In the data rows, the value 128 means zero.
Some points:
[150 166 114 170 104 141 120 157 140  88 194 115 147 151 111 124 117 146
  53 107 139 165 128 119 152 251 185 197 216 212 232 142 141 130]
[114 127 131 101 120  65 140 193  87  98 199 121 139 182 157 147 147 141
 117  77 206 109 108  56 139 204 143 169 155 130 154 122  59 229]
[140 101 107 171 107 124  93 143 101 195 149 185 167 124 104  73 158  52
 189 140 186 124 137  78 152  97 104  91 137 171 173 169  93 136]
[ 52 107 190 129 117 215 160 108 183 200  80 188 139 132  97 172 147 176
 133  88 111  61  57 123 128 110 132 162  95 101 178 109 124 105]
[182  88 122 165  60  84  68  79 146 105 132 145 116 159 121 173  63 147
 127 144 118  90  44 114 124  85 156 102 203 155 169 180 168 136]
[ 67 162 113  69 190  77  62 105 152 123 179 144 137 118 121 214 138 115
 139 129  86  59  97  81  63 145 130 131 202 163 162 153  81 138]
[121 119 152 193 117  96 119 112  75 142 117 113 145 178 115 172 159 126
 154 186 130 141 175 115  91  95 193 127  72 141 108  93 112  89]
[163 155 122 147 115 104 130 128 108 134  83 148 196 140 106 132 103 122
 171 171  74  87 182  79 170 129 151 185 227 125 119  78 164 132]
[ 24 127  66 104  34 161 154 127 135 184 135 108 159 132 181 153  83 143
  48 124  92 124  72 139 128 160  18   8  59 182 131 155 122 103]
[123 146 114 208 179 193 155 114 148  84 178 147  86 138  90 100 138 137
 149 148  89  65 184 129  48 119  70  81  75 166 114  97 127 135]
[138 160  87 133 167 147  99 158 131 126 109 100  97 194 121 101  63 122
 185 174 116  88 105 144 210 149 189 116  41 123 191 115 102  69]
[ 85  25 123 146 168 128 153 140 126 105 187 121 114 160 182  71 149 132
 183 161 194 131  78 137 139 124 108 134 155 125 156 166 136 157]
[146 148 181  81 137 150 121 150 125  99 102 136  83  33 102 119  54  64
 167  88  55 138  89  98  58 121 153 110 141 146 162 184 109 169]
[ 69 134 134  89 126  82 199 165 169 137 177 169 136 110 153  98 127 151
 148 155  83  74 158 102 144  46 145  94  39 107 164 127 165 152]
[190  68 140  97  68  85 143 110  82 165  90 133 153 163 134 173 152 129
 182 175 142 184 109 138 129 122 160 101 194 148 169 135 139 120]
[107 151 161 109 151  93 168  18  85  86 142 148 177 107 129  90 131 101
 105  19 168 165  93 119  60 162 170 127  59 143 164 125 162 116]
[ 78  43 152  99 122 133 121 111 121  94 123 113 143 112 130 110  99  93
 144  48  64 127  84 173 117 159 152 162 171 170 118  94 142 190]
[172 114 105 164 220 149  77 164  54 105  82 113 165 125  79  87 149 129
  65 120  97 123 157  92 141 137 155 140  92  71  80 210 107 115]
[ 87 114 113 153 164 168 167 232 191 126  91 177 181 153  87 151 164 129
  71 106 136 215 111  98  74  93 159 110 111 134 122 175 224 250]
[ 51  80 147 111 112 117  39 140 140 100 126 114 182 122 144 114 125 184
 129 133 111  97 129 168  91 178 103 203 146 120 147 112  64 152]
[177 106 102 115 115  73  96 154 130 179 192 184 104 135 147  79  90 168
  68 163  94 116 107 200 143  58 176 204  95 183  88  70 204 123]
[158 181  53 122 122 124 150  97  68 145  68 116 117 101 120 121 127 126
  59 164 186  78 118  91 106 121  29 143 151 135  59  97 121 209]
[168 165 181 160 106 122 127  71 128 145  67 124 109  83 101 118 159 188
  64 169 111 216 168 178 136 177 132  88  95 159  86 144 112 144]
[136 198 211 106 162 137  83 128 155 163 123 107 144 109 115 116 204 188
 141 132 150  76  75 115 133 104  66  84  68  80 133 187 152  96]
[192 145  77 212 136 109 101  88 151 112 117 125 136  89 198 157 105 178
 126 123 184 127 185 134 179 104  92  56  68 201 133 103 113 166]
[ 27 131 116  96  88 100  91  94 124 110 124 100 150 113 151 133 142 168
 143  88  71 160 170 112  63 134 180 108  84  42 159  97 168 170]
[101 185 129  93 141  85 130  63 103 171  96 128  53 108 138 158 121 155
 156 121 159 172 183 134 135 174 175 124  99 171  61 192 167 162]
[133 189 118 104 138  98 205 166 160 176 183  16 153 162  79 119 165 148
 185 138 206 135 136 106  86 132 187  76 146 114 168 137 155 110]
[ 99 198 106 188 153 126 158 108 115 129 155 136  92 132 116 164 147 128
  97 121 110 122 162 175 109 139  85  15 172 160  75  22 151  93]
[133 202 190 115 121 134  96 106  98 205 138 145 168 149 205 117 158 115
 143  86  97 169 114 110 102 101 111 110 137  79 150  85 153 120]
[ 88  43  41  99 100 160 140 104 144 144 146 156  90 163 123 141 114  93
 110  80 112 116 160 149 214 152 148 147  92  86  98 181 132  85]
[213  59 196 105 126 145  65  78 144 147  65 109  97 135 180 144 165 125
 147  93 153 152 196 117 130 167  77  66  70 125 117 102 195 139]
[ 99 103 172 132 109 180 144 137 191 116 161 185 144 161 165  99 107  88
  97 171 149 143  74 158 116 179 128 119 142  77 167 159 199 162]
[134 176  94 121 141 122 121 128 123 160 110 118 113  75 153  89  72  92
  65 230 141 105 103 135  75 144 144 136 128 116 117 133  84 114]
[116  77 180 131 100 224 171 106  73  78 106  77 147 176 173 142 109 152
 123 148  91  77 177 190  90 152 168 193  88 126 124  78 119 147]
[185 108 175 175 159  85 139 248 149 173  95 124 125 130 154 144 183 135
  70   0 112  80 149 162 184 135 144 143 158 131 117 113  65  79]
[175 152  94 136 132 130  91 153 104  39  79  80  75 141  73 129 196 137
 158 128  73 101 113  81 119  73  29 137 111 108 158 135 217 127]
[ 82 134 211 170 118 112  67 177  31 129  98 115 115  83 122  90  93 119
 187  95  96  99 130 141 192 131 197  87 168 170 165 118 136  63]
[114 164 113  84 130 127 160 114  85 161 125 128 166 111  88 139 120 186
 171  67 186 116 149 214 120 155  64 185 140 100 121 233 147  98]
[152 187  80 111 182 157  81  99 104 185 149 132  94 103 149 154  67  76
 191 100 130 204 156 164 110 168 136 130 134  71 165  92 175 101]
[ 64  97 148  31 108 204 133 182   6 139 188 127  79 101 101 163 117 146
  34 178 183 169 116 209 157 115  63  26 131 108 113  98 106 125]
[105 191 138 151 122  84 150 137 128  63  97  99  78 153  90  85 171  32
  75 101 156 131 149 108 135 118  84 215 182 146 154 133 191 132]
[162 126 167 115  87 104  76 113 146 101 173 131 126  47  52 169 149 159
 129 120 143  69 128 156 161  92 142 157 153 117 126 113 132 120]
[ 99  79 107 106 135 132 177 118 127  93 119 181 150 135 186  73 131 184
 111 157  70 114 168 138 224 152 132  88 187 107 215 162 114 129]
[113 118 115 187  69 127 156 190  77 145 139 143  81  99  89 149 162 111
 149 123 102 119 182 109 124  84 180 149 106 196  61 123 159 127]
[120 106 180 127  64 104 149 171 118  64  53 205 139 132  69 165  98  88
 147 154 172 106 152 103  64 230 144 149 139 197  71  80 128  47]
[101 173  75 155 101 129 124 116 163  82 174 158 128 135 162 111 165  81
 174 128 124 147  90  93 184 131  76 170  67  87 127 126 108 160]
[ 78  81 229 108 203 117 184  79 140 110 159  82 159 105 128 151 127  84
 129 164 104 255  84 107 151 108  95 189 158 245  92 168 144 150]
[108 136  76 111 190 173 116  88  96  97 115 112 184 183  84 178 104  92
 110 125  93 143  78 162 163  26 131 141 142  81  97  79 113 113]
[202  91 124 126 105 136  82 152 104 128 155 177 117 104 119 132 154 141
 174 106  48 226 133 147  52 167 117 167 109 123 158 103  78  91]
[ 78  97 112 145 198 183 155  88 165 184 137 142 150  73 104 152 187 120
 175 131 120  78  83 224 112 180 128 176 158 132 185 148 147 101]
[130 113 119  71 121 148 203 108 150 113 153 157  80 107 159  69 109 138
 179 144 120 107 184 108 107  96  82 118 177  92 101 141  87  65]
[204 128 144 112 130 120  75  81 121 116 179 160 111 131 144 125 147 156
 162 153 115 175 166 126 115 174 107  84 118 124  67 199 175 150]
[136 174  44 187 128 137 114 146 129 114  96 123 106 153 180  47  88 211
 172  69 158 169  68 179 144 109  39  23 184 147  17  89 126 103]
[197  84 150 184 109  75 135 141  85 106 153 128  87 107 100 226 106  97
  86 102 127 152 209 166  89  55  73  98  94  99 205 114  85 127]
[123 177 101 140 138 191 166 150  99 187 137  43 122 117 127 119 148 190
  82  70 100 117 112 125 163 158 175  77 160  49  29  87  55 195]
[ 55 100 118 133  95 181 124 129 146  71 120  95 151 133 185  83 110  98
 116 143 165 142 199 133 104 102 117 145 148  75 122 161  92  53]
[180 161 117  91  47 130 128 107 138 111 113 176 139 177 118 106 178 113
 154 147 160 143  92 157 117  56 178 110 127  97 102 164 116 198]
[159 157 131 123 123 165 120 182 178  90 176 163 169 100 195 170 120  71
 192 165 117  78 155 147 169 117 120 150 139 171  61 179 117 141]
[105 163  94  58 120 103 177 180 147 103 107  82 104 146 140 129 143 176
 199 179  72 162 125 124 131 112  86 114 101 101 170 153  88 122]
[ 82  97 101  66 198 122 187 185 176  72  61 131 110  95 168 180 122 137
 125 117 209 144 125 103 131  72 139 158 144 109 157  81 189 169]
[141  73 117 162 174 120  28 155 205 201  56 132  52 118 101 125 141 206
 107 145 155 113 107 112  48 133 115 137 121 164 130 116  60 101]
[208  91 168 197 162  56 135 161 172 169  63 133 164 139  33 105 109  65
 130 146 119 156 114 158 192 181  15  97 102  41 121  65 132 191]
[208 171 130 147 113 129 169 114 197 168 119 157 129 148 146  87  98 157
 113 110 125 110 162 142  84  35 135 154 168 116 128 164  96 116]
[153  96  74 183  50  92 143 107 148 163 156  66  74 144 119  95  71  78
 151 189 149 159  89 110 110 127 132 168 140 104 153 144 112  97]
[130 130 133 117 120 141 158  77 168  75 132 193 110 187 166 102 142  98
  94 127 145 161  50  52 190 162 176 125 152 188 137 126  37 134]
[105  91  47  77 157 183  98 125 133 179 111  73 171  84  79  74 164 114
  53 157 134 141 204  83 144 111  99 102 160 145 112  62 129  75]
[134 135 133 136 137 138 101  94 192  99  69 121 129 144 148 119 110  45
  82 132  99  73 175 177 169  91 178  98 115 143 184 176 154 145]
[174 119 114 133 122 132 125  76 125  62 113 125 190  65 136  92  74 155
 127 131 202 151  81  86 132  52 186 129  80 137 172 130  91  79]
[105 157 119  88 126 113  78 141 144 104 104 141 115  78 127 103 215 101
 162 141 168 155  71 185 186 136 182 182 110 191 141  79 107 119]
[117 185 119  99 212 140 157 137  39 156 111 138 156 186 156 157 116 150
  45 149 120 126 135  92 137 124 106 182 120 140  92 163 157  61]
[122  80 146  50 149 160 140 147  97 127 159  86 143 213  99  98  82 116
  98  48  90 100 134  33 137  86 131 145 134 136  93  79 118 161]
[160  82 137 231  87  80  98 147 188 141 133  88  80 111 165 160  73 125
 128 155 140 139 103 112 140 115 154 146 127  63  70 204 130  57]
[172 133 174  91  77 146 128 119  89 164 122 117 107  77 152 144  89 108
 173 125 123 127  73   8 145 158 111 211 126 153 140 110 153 169]
[194 129 147 147  95  89 144 116 171  88 218  93 147 100 111 175 198 140
  72 108 160  99  70  57 135 182 203 129 115   9  92  72 148  94]
[172  87 122 131 160  56 177 109  50 149 130  90 124 156 158 134 168  77
 145 169  94  46 103 192  58 158 179 113 109 138  72 132 117 139]
[ 43 157 185 173 172 131 154 102 108 131 129 187  87 150  99 184  95 156
 136 185 172 115 206 131 116  96 156 170 164 103 137 118  86 179]
[102 179 117  85 117 145 117 141 239 153 187  87 183 159  74 115  95 165
 134  85 124 116 193 162 164 196  73  89  82 142 103 123  94 125]
There is one direction along which these points spread out most. Take the direction at right angles to it along which they spread out most. Then take the direction at right angles to both along which they spread out most. Go by this last direction. Where along it does each point below lie, from 0 to 99? 50 is the average, and the first point above lies past it. One standard deviation of the points above along it is 16.
[122  80 146  50 149 160 140 147  97 127 159  86 143 213  99  98  82 116
  98  48  90 100 134  33 137  86 131 145 134 136  93  79 118 161] --> 73
[134 135 133 136 137 138 101  94 192  99  69 121 129 144 148 119 110  45
  82 132  99  73 175 177 169  91 178  98 115 143 184 176 154 145] --> 34
[ 43 157 185 173 172 131 154 102 108 131 129 187  87 150  99 184  95 156
 136 185 172 115 206 131 116  96 156 170 164 103 137 118  86 179] --> 65
[136 174  44 187 128 137 114 146 129 114  96 123 106 153 180  47  88 211
 172  69 158 169  68 179 144 109  39  23 184 147  17  89 126 103] --> 30
[172 114 105 164 220 149  77 164  54 105  82 113 165 125  79  87 149 129
  65 120  97 123 157  92 141 137 155 140  92  71  80 210 107 115] --> 72
[105 157 119  88 126 113  78 141 144 104 104 141 115  78 127 103 215 101
 162 141 168 155  71 185 186 136 182 182 110 191 141  79 107 119] --> 50
[197  84 150 184 109  75 135 141  85 106 153 128  87 107 100 226 106  97
  86 102 127 152 209 166  89  55  73  98  94  99 205 114  85 127] --> 59
[116  77 180 131 100 224 171 106  73  78 106  77 147 176 173 142 109 152
 123 148  91  77 177 190  90 152 168 193  88 126 124  78 119 147] --> 71
[101 185 129  93 141  85 130  63 103 171  96 128  53 108 138 158 121 155
 156 121 159 172 183 134 135 174 175 124  99 171  61 192 167 162] --> 61
[146 148 181  81 137 150 121 150 125  99 102 136  83  33 102 119  54  64
 167  88  55 138  89  98  58 121 153 110 141 146 162 184 109 169] --> 51
[ 27 131 116  96  88 100  91  94 124 110 124 100 150 113 151 133 142 168
 143  88  71 160 170 112  63 134 180 108  84  42 159  97 168 170] --> 56
[160  82 137 231  87  80  98 147 188 141 133  88  80 111 165 160  73 125
 128 155 140 139 103 112 140 115 154 146 127  63  70 204 130  57] --> 26
[105  91  47  77 157 183  98 125 133 179 111  73 171  84  79  74 164 114
  53 157 134 141 204  83 144 111  99 102 160 145 112  62 129  75] --> 65
